Turns in one plane each, and the order they were made in; the first pair answered
turn fir:
  38    1  233 -204   49  -30  -24   54 -246  -63   92    1  -77  163  130  -99  136  -79  -46  243  229   18 |-> -286  149   87   19  -24 -213  -52   86   52 -173   35   28 -244  -95  151  -64  185 -163  264  118  151  229
-332  193   20  133  405  -37   -5   76 -253  149   40  -58 -151  102  186    5  176 -213  -42   10  182  204 |-> -106  200 -320   93  -55  -67 -177  160  442    3 -426 -155  -37  -43   67 -158    6  134  202   56 -136  116
 -64 -148  175   15  -73  -70   31   -6 -274  -65  451  185   54  -71 -191  208   42 -197   85 -287   50  -54 |->  -47 -152  -32   23 -301 -119   -2   52  181 -147   91  146  131 -118 -197   72  -97   39  231 -263 -159  -93
 104  -15 -165 -161  349  -78  -44    1 -154 -172   47   46   -8   -4  -82   88  214 -283 -162  152   69  248 |->   46   51 -325  -99  144 -189 -123   27  280 -334 -118   95    0 -110  -32   65  118 -174   -5  194  -83  278
turn sab:
  99   28  104 -219  213  137  -39  -68 -100  557   34 -200   23  289  288 -286  164  103  -30  155  -68  -21 |->  511  -64  -28  -27  191  316 -200 -186 -109  143   77  -51  190   35  109 -113   42 -115 -269  412 -134   59
-307  -54  123  218 -125 -182   -5   23  289  -58  -10  -82  -36 -151 -279 -212 -122  195  133 -446   90  371 |-> -111 -135   99  161 -252   29  -49  -36  369 -115   37   22   19 -271 -327 -196 -247  198   85 -399    2  348
 -35   83  342  191  245  248  -23  112 -210  312 -264  107    4  149  -55   20  301  125 -287  252  172  121 |->  196  -87  361   25   86  240  -64  100  -75  468 -224  108   63  106   17 -125  284  304 -217  217  -20    6
 -39 -281  170 -459 -596  -63  307  342  -20 -349  -16 -104  453 -234  184  223  -60  -90   97 -105  252 -275 |->   62 -237  141 -375 -513  -64  249  371 -118 -629  -73  -45  455 -237  114  374  -87 -222   49   48  349 -126
turn zor:
 -47   28  175 -110   25   62   86   46 -392 -195  -72   28   32  197 -135  136  -49 -171 -141   80  306 -122 |-> -117  145  112 -196  -43   17   57  238 -157 -143 -328  -59   25  355  -19  -36  -55   22   -4   64  233 -173
  11  111 -100 -238  236   76 -350  177 -186  108 -395  -14 -263  221  244  165  157   37   79  152  103 -220 |->  168  -10 -100 -284    6  107 -401   56   55  216 -366  -27 -163  126  229   42   90  155  210  165  -91 -258
 529 -192   79 -268  193  144 -163 -278 -116  299  137 -133  157   38  100 -237 -276   15 -157  296 -116  -95 |->  411  -20  100 -190  431  135 -131 -261 -327  242  113 -159   85  121  109 -155 -234 -107 -325  273  101  -29
Pairs:
Between the rows of a pair lie 2 to 4 turns.
 -19 -196  -31 -223  -76  -51   55 -445  -19   49  370  144  108 -370 -127  293  160    9   68 -299  117 -179 |->  112 -234   32 -451  -46   76  140 -419  -60  234  184   53  205  -67  -62  162   39  180  -39 -286  141 -384 -> sab then sab then fir then fir
 -61   34  -70   90 -539 -109 -118   20  284 -326 -451    1  259 -116 -241  -97 -291   30  271  -16  -52  -35 |->   10  150  240   25   73   43   -9  -73 -609 -279 -129    0  232  265 -267   55 -152 -343 -205  162  360   13 -> zor then fir then zor
 210  -86  257  119  546  154 -176 -321 -371  480  353 -105   48  -69  106  -76  170 -230 -202   49    6  345 |->  346 -182 -215  264  -31   89 -461 -313  419   63   59 -123  144 -440  -74  -82  -19  -78   50   89 -395  376 -> zor then fir then sab then zor
 405 -119  -56  225   94  323 -341 -241 -108 -127  379   72  -19 -170   -6  -97  -70 -323 -276  319  -32  104 |->  136 -230  296 -143  106  223  -42 -246 -205  487  520   17  -29   -1  275 -235  114  -33  -90  -21  -64  -56 -> sab then sab then zor
 -24  -54  166  -27  416  -67 -134 -116 -222  600  340 -203  -13  162   47 -246  369   11  159 -367 -231 -125 |->  301   82 -167  353  541  135 -396  -98 -289 -194 -114 -137    4  202 -333  -28   70 -350 -140  202  -51  -22 -> fir then fir then sab then zor
 233 -180 -173  192  -94   21 -133 -211  422  183  124   88   -4 -367   97 -119   14   13  142   99 -386  200 |->  410 -188 -239  201 -144   67 -169 -214  309  -51   76   86   69 -346  -32  -53    5 -110   64  173 -350  195 -> zor then fir
 225  297  -65 -201   58  339 -187   76 -400   23  330   12  417  266   95  398   -2 -175 -201  -79  392  -15 |-> -365  561 -332   13   24   87 -169  315   16    0  -29   10  215  260  220  290   32 -127  118 -272  435  149 -> zor then fir
-660  121  148  337  218 -186  -34  109   -4   82  144   38 -206 -215  305  154  182 -338  114 -274   -4  258 |->   66 -342  296 -287 -163  207 -105  -65  121  521  264  -16   54  -22  375  -89  119  224   42 -142 -363  -94 -> sab then fir
-212   43  139 -205  204   17  322   68 -301  352  -90 -204   31  340  286  -72  248   87  108 -180  138 -252 |-> -341   14  103 -136  142 -110  314  121  -92  431   96 -126  -71   95  258  -49  327   54  228 -312   -3 -161 -> zor then fir
  29  -10 -357  390 -405 -134 -141   95  402 -648 -242  129   -1 -508 -368  121 -259 -135  164   85 -144  173 |->  -46  143 -100  475  195  -20  -99   63 -359 -753  -34  107 -121 -234 -402  335 -150 -464 -169  150  324  206 -> zor then fir then zor then fir
 202 -205  -85  -37  -57  -80  114 -338  -87 -175  453  288   86 -407 -162  342 -113 -184   25 -319   54   -6 |-> -185  -80   91 -160   94 -249  228 -290 -251  149  456  130   19 -136   58  259   -7 -178   83 -542  217 -120 -> sab then sab then zor
 102  105 -209  155  192    6 -154   86 -302 -172   88   60   55  -58 -102 -113  -60 -112  -75  147  261  112 |->   -2   18 -204  183   63  -92 -119    7 -118  -92  293  168   88 -299  -16 -124    1  -97  116  -42   63  185 -> sab then sab then zor then fir
